|   5 |  -6 |  -6 |  13 |   2 |
|   5 |   0 |   1 |   6 |   8 |
|  -2 |   9 |  -7 |   6 |   2 |
|  27 |  44 | -30 |   3 |  21 |
|   1 | -14 |  15 |   3 | -20 |
=>
|   5 |  -6 |  -6 |  13 |   2 |
|  -2 |   9 |  -7 |   6 |   2 |
|   1 | -14 |  15 |   3 | -20 |

|  -4 |  13 |   8 | -27 |  11 | -13 |
|  15 |   8 |  33 | -28 |  11 | -17 |
=>
|  -4 |  13 |   8 | -27 |  11 | -13 |

|  12 |  19 |   8 |  26 | -13 |   5 |  -7 | -15 | -15 |  -2 | -19 |   8 |  14 |  -5 |  25 |
|  -4 | -29 |  17 | -38 |   2 |  -5 |  -3 | -12 |   6 |   1 |  -6 |  -4 | -14 |  -1 |  -5 |
|  14 |  -1 |  -8 |  19 |   0 |  -8 |  -7 |   3 |   1 |  -5 | -13 |  -5 |   5 |  -5 | -46 |
|  13 |  13 |   0 |   7 | -20 |  -3 |   0 |   3 |  13 |   0 | -10 |   8 |  25 |  -3 | -35 |
|  17 |  19 |  -1 |  33 |   1 |   1 |  -2 | -14 |  16 |  -3 | -22 |  20 |  27 |   9 |   3 |
|   1 | -13 |  -6 |   6 |  11 |   6 |   4 | -12 |  -1 |  -4 |  -5 | -16 |  25 |   7 | -10 |
=>
|  12 |  19 |   8 |  26 | -13 |   5 |  -7 | -15 | -15 |  -2 | -19 |   8 |  14 |  -5 |  25 |
|  14 |  -1 |  -8 |  19 |   0 |  -8 |  -7 |   3 |   1 |  -5 | -13 |  -5 |   5 |  -5 | -46 |
|  17 |  19 |  -1 |  33 |   1 |   1 |  -2 | -14 |  16 |  -3 | -22 |  20 |  27 |   9 |   3 |

|  18 |  31 |   3 |  32 |   1 |  30 | -23 |  -9 | -13 |  16 |  12 |  -9 |  13 |
|  -8 |  31 |  -6 |  34 | -30 |  14 | -12 |  -4 |  14 | -15 |  28 |  30 |  30 |
| -15 | -19 |  10 | -13 | -13 |  18 | -10 | -24 |  19 |  30 |  30 | -12 |  29 |
|   8 | -28 | -19 |  33 | -33 |  19 |  -7 |  25 | -18 |  30 |  11 |  -1 |  33 |
|  34 | -22 |  -4 | -32 | -19 | -12 |  15 |  12 | -30 |   2 |   4 | -13 |  -3 |
| -19 | -21 |   7 |   7 | -30 | -24 |  -5 |  -5 |  21 |  15 |  13 | -21 | -24 |
|  -4 | -30 | -28 |  16 |  -4 |  -7 |   9 | -15 |  12 |   6 | -24 |  -3 | -28 |
=>
|  18 |  31 |   3 |  32 |   1 |  30 | -23 |  -9 | -13 |  16 |  12 |  -9 |  13 |
| -15 | -19 |  10 | -13 | -13 |  18 | -10 | -24 |  19 |  30 |  30 | -12 |  29 |
|  34 | -22 |  -4 | -32 | -19 | -12 |  15 |  12 | -30 |   2 |   4 | -13 |  -3 |
|  -4 | -30 | -28 |  16 |  -4 |  -7 |   9 | -15 |  12 |   6 | -24 |  -3 | -28 |

|   2 | -22 |  15 |  16 |
|  18 |   3 |   0 |  -1 |
|  15 |  -9 |  10 |   2 |
| -15 |  12 | -14 |   3 |
| -14 |  11 | -15 |   6 |
|   7 |  -8 |  13 |  -1 |
| -26 | -39 |  28 |  -2 |
|  -6 |  14 | -12 | -16 |
| -12 |   7 |  -1 | -20 |
|  13 |  -9 |  14 |   0 |
=>
|   2 | -22 |  15 |  16 |
|  15 |  -9 |  10 |   2 |
| -14 |  11 | -15 |   6 |
| -26 | -39 |  28 |  -2 |
| -12 |   7 |  -1 | -20 |

|  -6 | -15 |  24 | -14 |   8 |   7 |   3 |   0 |  -5 |
| -19 | -10 |   0 | -11 | -26 |  16 |  19 |  19 | -12 |
|  13 |  12 |  22 |  -4 |  24 | -19 | -21 | -17 |   4 |
|  -1 | -15 | -22 |  13 |   0 |  14 |  10 |  16 |  -3 |
|  -1 |  -9 |  36 | -18 |   7 | -10 |  -2 |  -4 |  -7 |
|   6 |   1 | -18 |  13 | -11 |  -7 |   6 |   4 |   0 |
|   7 |   3 | -23 |  16 |   5 |   6 |  -3 |   9 |  -1 |
|   7 |  12 |  -1 |   4 |   8 | -12 |  -9 | -14 |  10 |
|   2 |  -5 | -19 |  12 |  -1 |   9 |   2 |  17 |  -8 |
=>
|  -6 | -15 |  24 | -14 |   8 |   7 |   3 |   0 |  -5 |
|  13 |  12 |  22 |  -4 |  24 | -19 | -21 | -17 |   4 |
|  -1 |  -9 |  36 | -18 |   7 | -10 |  -2 |  -4 |  -7 |
|   7 |   3 | -23 |  16 |   5 |   6 |  -3 |   9 |  -1 |
|   2 |  -5 | -19 |  12 |  -1 |   9 |   2 |  17 |  -8 |

| -21 |   2 | -24 |  27 |  29 | -13 | -19 |   5 |   5 | -20 |  -1 |
|   2 |   1 |   0 |  -1 |  -1 |   0 |  -4 |   3 |  46 |   1 |  -7 |
=>
| -21 |   2 | -24 |  27 |  29 | -13 | -19 |   5 |   5 | -20 |  -1 |

|  29 |  28 | -12 |  23 |   1 | -27 | -20 |
| -10 | -19 |  26 | -23 | -26 | -17 |  17 |
|  18 |  16 | -33 |  27 |  34 |   6 | -30 |
|  16 |  19 | -39 |  22 |  38 |  18 | -21 |
| -11 |  -6 |  15 |  -9 | -18 |  -1 |  14 |
=>
|  29 |  28 | -12 |  23 |   1 | -27 | -20 |
|  18 |  16 | -33 |  27 |  34 |   6 | -30 |
| -11 |  -6 |  15 |  -9 | -18 |  -1 |  14 |

|  33 |  -3 |  -3 |  -2 |  -3 |
|   0 | -20 | -16 |   1 |  26 |
|  27 | -14 | -11 |  -3 | -11 |
=>
|  33 |  -3 |  -3 |  -2 |  -3 |
|  27 | -14 | -11 |  -3 | -11 |
---
| -22 | -34 |  -3 |  -6 |   0 |
|   3 |  28 |  19 |  -6 |  -7 |
|   2 | -18 | -27 |  10 |  15 |
|  -6 |   8 |  39 | -12 | -26 |
|  20 |  31 |  16 |   2 | -10 |
=>
| -22 | -34 |
|   3 |  28 |
|   2 | -18 |

|  -8 |   7 |  -8 |
|  15 |  -7 |  12 |
|  40 |  27 | -23 |
|  -6 |  16 |  -9 |
|   7 | -11 |  19 |
=>
| -8 |  7 |
| 15 | -7 |
| 40 | 27 |

| -33 | -19 |  -9 |  20 |  40 |
|  14 |  -3 |  15 | -14 | -38 |
|   8 |  18 | -19 |   8 |  30 |
| -26 | -32 |   8 |   8 |   3 |
| -24 |  -1 | -16 |  19 |  42 |
=>
| -33 | -19 |
|  14 |  -3 |
|   8 |  18 |

| -37 |  19 | -15 |  -4 |
|   4 |  -8 |  -7 |  12 |
|   4 |  19 |  18 |   8 |
|   2 |   9 | -11 |   7 |
=>
| -37 |  19 |
|   4 |  -8 |
|   4 |  19 |

|  11 |  38 |  14 |  32 |
|  29 |  11 |  21 |  33 |
| -16 |  -5 |   1 | -27 |
=>
|  11 |  38 |
|  29 |  11 |
| -16 |  -5 |

|  -8 |  31 |
|  -7 | -16 |
|  -3 | -36 |
|   4 | -20 |
=>
|  -8 |  31 |
|  -7 | -16 |
|  -3 | -36 |
